(in the rows, 128 means zero)
Each path below is one point turned by a fixed rotation once a step. After each direction that follows a path, write how fast that rotation turns it, in degrees per step (0 if it stays still).
Each turn is a multiple of 5 degrees from 10 to 175, or 0.
Each row of a path follows its step; steps can be skipped.

step 0: [124 114 123 119 117 121 131 132 128 124 132 141 128 118 131 138 127 134
 133 135 131 137 120 124 130 133 133]
step 1: [121 136 135 125 123 134 127 140 134 123 127 131 131 135 123 137 131 122
 122 129 137 110 128 136 130 121 133]
step 2: [129 132 127 128 124 136 137 130 138 130 131 130 131 138 130 119 113 127
 124 117 118 138 124 128 114 129 131]
step 3: [136 122 118 113 130 132 133 126 130 127 131 135 126 125 137 128 141 126
 135 133 134 135 129 118 130 115 134]
step 4: [124 132 135 134 124 124 120 134 137 140 130 136 122 118 122 123 127 118
 127 129 138 114 123 121 125 124 125]
step 5: [126 132 126 130 111 130 130 130 123 129 130 139 128 136 138 120 123 123
 125 125 119 131 127 132 135 143 138]
step 6: [141 137 133 123 126 130 129 118 136 125 135 134 129 135 137 139 134 140
 134 129 136 128 121 132 130 117 127]
step 7: [119 125 116 120 119 130 121 131 137 132 127 123 128 120 124 120 112 130
 130 122 138 124 123 128 127 121 119]
step 8: [131 120 125 133 124 133 130 131 124 122 129 138 139 130 131 120 126 114
 138 143 128 128 130 137 124 130 138]
step 9: [129 132 138 134 119 121 136 137 135 127 131 128 122 125 132 132 140 138
 136 124 125 126 115 128 118 121 135]
step 10: [121 128 129 115 123 135 121 133 132 135 126 125 130 138 122 115 128 126
 126 115 130 131 125 128 144 120 133]
Directions:
[125 129 123 131 134 128 126 123 128 124 125 134 129 131 130 130 133 130
 128 129 129 122 126 128 126 126 132]  140
[133 126 121 127 134 131 128 128 128 130 131 129 131 123 127 122 125 133
 127 130 133 130 129 125 128 126 125]  90
[123 128 121 128 126 131 128 127 125 134 125 132 126 126 123 130 128 129
 127 127 125 136 127 133 130 127 131]  145

step 0: [133 134 120 132 125 126 110 131 138 128 125 108 134 127 136 120 124 144
 123 131 113 119 130 121 138 140 122]
step 1: [117 137 127 126 130 136 133 130 130 118 133 122 134 125 147 131 133 130
 116 121 112 110 112 127 120 136 128]
step 2: [118 126 123 120 111 127 126 133 112 136 124 128 129 128 129 131 131 140
 118 132 127 129 104 123 127 145 133]
step 3: [119 135 126 140 122 146 116 134 134 128 131 122 122 126 128 133 117 136
 120 124 132 130 120 120 141 136 150]
step 4: [131 133 129 122 125 138 123 130 131 125 113 114 110 116 135 126 117 119
 121 127 121 117 116 113 140 130 120]
step 5: [134 131 127 119 131 131 123 129 126 116 115 119 128 133 143 124 136 138
 130 117 121 125 121 132 141 152 129]
step 6: [117 123 130 135 123 151 134 129 122 127 133 124 128 135 142 121 124 139
 128 127 126 120 105 142 132 134 122]
step 7: [114 132 135 132 104 122 120 130 121 127 125 112 123 128 134 135 127 138
 134 137 120 128 113 129 142 123 135]
step 8: [131 124 132 138 119 142 113 127 138 125 133 111 125 126 125 134 138 135
 115 118 111 127 124 117 138 132 130]
step 9: [133 130 126 119 123 134 125 120 131 125 117 120 114 125 144 123 134 139
 110 130 123 107 119 126 118 130 134]
step 10: [121 120 128 127 118 123 119 142 122 116 122 139 129 131 139 122 132 137
 114 117 132 120 112 134 139 139 135]
Directions:
[128 128 127 128 127 125 123 130 126 127 133 133 131 124 128 126 129 129
 120 131 126 125 129 124 122 128 133]  45
[135 130 122 127 131 129 120 124 132 126 127 128 124 131 129 128 130 127
 128 127 130 125 129 123 130 124 126]  80
[129 128 127 132 130 136 131 121 131 129 132 127 130 126 128 128 122 129
 127 129 129 121 131 132 127 128 131]  135
[130 126 125 132 128 127 125 132 127 130 128 132 126 129 127 132 131 127
 132 130 132 123 121 134 125 131 129]  90

step 0: [118 117 117 126 110 132 130 136 141 128 128 121 133 135 131 139 131 128
 130 126 150 130 129 120 117 130 117]
step 1: [131 122 126 126 117 126 141 122 138 124 132 135 149 129 134 115 127 135
 141 132 141 124 124 127 131 118 111]
step 2: [112 122 140 126 127 121 133 120 126 119 134 136 135 131 125 121 118 152
 126 131 136 117 115 121 122 134 127]
step 3: [124 127 155 126 129 119 136 132 128 121 142 128 133 138 124 119 135 130
 122 111 132 129 121 133 138 133 135]
step 4: [122 127 131 137 132 116 136 127 117 123 129 107 128 130 108 112 126 122
 118 125 127 137 126 120 132 121 138]
step 5: [127 111 125 130 128 119 129 118 123 124 127 124 129 129 128 140 129 121
 124 122 134 146 137 129 128 115 153]
step 6: [137 115 114 125 129 136 136 136 127 143 126 134 140 128 130 128 132 125
 119 135 137 136 132 112 136 124 145]
step 7: [141 118 117 126 139 128 133 129 117 132 117 147 130 120 138 114 123 137
 121 125 141 128 134 134 120 124 129]
step 8: [130 117 133 130 126 136 136 145 130 135 110 132 115 136 135 126 120 144
 118 119 135 130 122 133 117 141 126]
step 9: [149 125 141 135 116 127 139 142 137 117 116 117 125 131 131 114 125 125
 131 125 128 118 129 137 125 127 124]
step 10: [130 121 131 142 110 122 126 131 117 121 128 111 126 128 127 129 118 138
 137 144 123 118 119 134 119 124 136]
Directions:
[131 127 130 123 129 128 132 123 124 131 128 127 127 122 130 131 123 129
 125 126 131 125 126 128 135 133 124]  70
[126 127 123 129 125 131 129 127 121 122 129 122 128 125 127 130 134 122
 130 129 128 129 127 130 130 131 133]  60
[130 126 135 131 121 130 129 123 127 127 133 129 128 130 122 125 127 129
 133 129 127 126 127 129 125 133 126]  45
[128 126 126 129 129 126 122 129 132 124 131 122 131 129 131 126 127 132
 132 125 129 124 120 129 131 129 126]  40
